One vector is turned by the same rotation once a step. Each row is the vector after some number of steps, and that number follows the row.
The counts run from 0 to 679.
[176  94 101 124 139 144 168 138 165 130 150  78 130 125 112 131  94 167
 129 149 135  87 129  93 136 110 113 164 120 127 107 151 113  97 149 105
 122 133 107  62 100  88] : 52
[135  82 130 131 127 127 142 135 142 110 148 111 123 149 100 155 144 162
 166 189 123 116 110  92 119 147 147 190 105 133 158 139 103  91 157 103
 122 150  91  98  98 115] : 514
[123 138 127 163 111 146 158 150 128  66 124 155 125 190 121 129 127 121
 164 149 132 130 158  80  83 146 160 140  82 114 130 170  76 110 178 113
 157 128 110 140 135 118] : 524
[135 129 138 122 127  89 156 150 100 123 127  97 140 119 115 126 149  72
 104 151 106 122 162 145 144  97 148  90 121 113  65  60 131 145 136 135
 164 113 134 110  95 141] : 99
[ 85 133 136 163 107 138 143 124 119 155 151  91 157 155  97 189 145 124
 114 141 106 174 134 155  67  80 107 125 124  99  92  92 112  99 118  95
 131 125 158 155 144 131] : 292
[130 105 118 164 111 119 132 149 159 126 106 158 128 164 157 130 165  97
 131 143 122 161 150  98 124  88 131 114 110 112 157  81 129  91 158  96
 155  84 167 153 103 138] : 86
[119  90 148 134 143 161 146 147 161  67 118 122  87 158 171 123 119 114
 119 114 103  95 100  68 111 140 119 142 125 165 137 110  97 148 139 146
 123 130 122 105  77 119] : 141
[150 107 120 116 123 138 147  82 156 124 139  68 157 126 147 147 184  81
 122 134 112 120 115 148 147  96  99 114 115  90  99  78 151 127 126 138
 153 110 102 107 146 183] : 105
[108  96 147 181 124 149 111 153 112 120 150 110 124 180 107 138 124  85
  86  80 101 121 120 164  70 128  95 127 130 143 121 126  58 124 108 122
 154 128 118 101 141 125] : 400
[160  82 127 186 101 164 174 123 119 134 156  84 162 169 134 167 118 157
 135 125 132 129 149 150  94 134  71 112 139 113 117 127 113 122 135 107
 130 119 132  90 177 132] : 390
[143  97  90 151 115 137 157 144 152 139 107 128 125 143 180 126 111 111
 119 152 126 147 141  53  87  63  96 144 124 114 122 168 118 148 127 118
 171  85 140 125 129 113] : 153
[162  94 117 150 122 142 110 110 151 144 138  81 171  97  80 144 127 105
 111  95 108 106 126  67 116  97 110 173  97 135 118 140 141 100 115 130
 149 106 127  73 117 162] : 46
[103 147 149 118 120 178 165 119 140  96 137  95 119 163  83 136 145 105
  91  98 100 107 115 149 120  89 153 101 103 148  68  71  94  85 124 125
 115 143 145 117 122 125] : 299
[130 102 135 162 135  78 120 157 168 103  99 143 134 113 131 124 124  89
  96 141 112 126 142 100 145  93 121 112 127 127 148  74 132 127 167 120
 179  88 129 125  63 154] : 541
[101  92 151 164 127 153 160 152  98  93 147 100 110 172  82 131 109 117
 108 114 104  87 136 131 103 157 143 115 107 171 107 133  75  97 153 132
 122 140 127 112 106 113] : 131
[186 142 160 122 112 126 112 118 129  99 141  84 166 117  77 168 118 131
 149 120 122 112 156 109 107 105  94 132  54 123 111  74 152 146 151 131
 144 119 150 104 112 162] : 376
[ 95 104 160 130 127 128  91 135 113 135 162  88 134 167 122 164 119 105
  95 105 128 146 112 131  67  85  78 161 105 151 103 122 106 148  98 127
 144 127 108  88  83 137] : 674
[116 105  99 137 110 127 159 154 134 171 130 112 120 148 126 152 162  93
 138 168  71 144 124  44 110 120 172 154 137 115 120 116 122 107 115 110
 136  94 148 135 109 105] : 421
[135 142  82 138 135 129 157 159 178 127 108 130 128 149 121  99 158 126
 117 155 124 125 140 118 124  65 138 136 136  69 110 138  93  76 148  86
 149 115 106 105 101  95] : 620
[161  80 161 182 105 105 164 151  88 131 145  89 164 177 139 153 163  98
 123 147 111 135 144 137 144 157 144  83 132 119 124  89 136 121 146 106
 149  87 134 119 130 148] : 658
[108  83 140 152 115 140  98 154 149 118 114 139 133 164 133 122 211  93
 121 128 110 153 101  66  89 108 137 162 107 128 152 113 105 105 102 117
 140 109 135 124 111 136] : 412
[150 124 110 150 116 177 148 120 112 115 166  78 132 167 143 132 129 149
 150 107 155 126 140 122  96 111  98 158  88 116  86 144 106  97 121 112
  92 161 119  69 126  97] : 121
[ 88 106 132 161 150 159 132 130 139  82 104 121 110 139 188 110 160  94
 117 100 107 113 123 135 111 105  90  83 138 116 125  56  92 130 141 111
 127 136 137 116 100 144] : 471
[155 115  98 119 142 158 172 112 155 133 154  80 115 140 141 125 139  72
 122  95  85  90 105 123 144 120 135 136 145 120  85  96 116 112  91 146
 142 128  88  73 137 124] : 499
[ 79 159 133 117 110 113 159 129  99 105 128  96 149 161  85 170 188 104
 127 150 110 154 127 127  82 121 130 116 105  83  83  87  94 121 112 116
 120 138 125 133 118 134] : 296
[101  89 103 188 152 124 131 160 170 110 125 155  72 143 150 132 135 111
 145 145  92 105 119 119 133 121 100 142 144 121 183  70  83 139 163 122
 138 138 118 131 103 137] : 76
[120 125 163 149 123 120 112 143 143  78 108 142 122 162 143 134 185  87
 124  99 114 144 132 120 111 119 121  99 110 124 151  38  95 132 116 109
 143 107 143 124  97 161] : 472
[142  96 132 161 135 127 152 119 133  92 150 112 125 160 147 161 106 121
 141 130 136 111 132 188  87 112  57 116 114 127 132 112  92 179 157 145
 161 146 110 110 170 141] : 4
[139 131 133 192 122 143 137 142 118  92 155 125 128 175 103 135  92 159
 129 119 149 122 175 183 111 106 107 113  86 119 114 132  90  83 193 106
 139 137 144 114 126  92] : 456
[161 117 107 117 107 144 188 131 121 135 134  94 163 145 161 127 184  81
 132 144 120 141 124  94 123 118 145 115 139  80  78 112 134 124  84 120
 144 108 121  96 147 125] : 491
[ 90 108 129 141 107 176 158 151 110 134 143 101  87 168 188 139 129 117
 128 135 117 146 125 114  88  86 102 110 128 126  62 108 101 109 113 116
  99 124 155 129 105  83] : 24
[ 89  63 110 133 103 164 142 143 133 143 118 114 123 125 167 135 142  94
 134 172 132 149 103  49  73  83 110 164 107 130  94 171 108 114 135 121
 139 124 158 131 120  96] : 418
[156  96 120 131 134 133 153 124 141  95 136  99  81 112 133 132 115 124
 174 159 123 102 145 121 142 100 114 124  85 146 131  44 116 134 173 123
 105 156 150 114  87 114] : 643
[153 112 137 188 121 143 154 150 143  91 138 145 111 123 150  95  98  92
 139 130 130  93 165 136 151 119 127  84 125 103 105  88 124 157 182 138
 166 123  89 110 116 146] : 266
[146 104  99 152 103 133 174 151 162 135 120 147 168 120 131 128 131 109
 126 176 136 143 145  74  95  79 123 116 134  75 106 164 132 149 140 114
 169  79 105 130 142 114] : 157
[159 109 129 115  96 180 177 127 137 136 134  81 139 168 160 165 152 127
 128 154 126 156 111  79  92  81 115 125 108 111  84 122 148 133  87 132
 136  79 152 123 152 117] : 487
[ 89 101  88 153 136 120 106 155 142 165 156 123  89 147 140 158  97 111
 153 155 123 151 134 110  80  64  94 167 116 119 127 123  93 126 162 115
 132 143 139 128  95 100] : 349
[136 114 147 131 122 154 126 141 135 128 143 103 127 114  92 118 129  73
  89  96  75 106 123  77 131 118 156 115 114 136  68  84 135 129 104 131
 139 114 115  89  84 147] : 38
[117 104 166  99 117 138 132 130 143  99 132  96 142 172 187 143 187 114
 105 134 136 136  84 148 121 108 104 143 113 131 111 116 114 133 121 130
 150 124  58  87  96 149] : 672
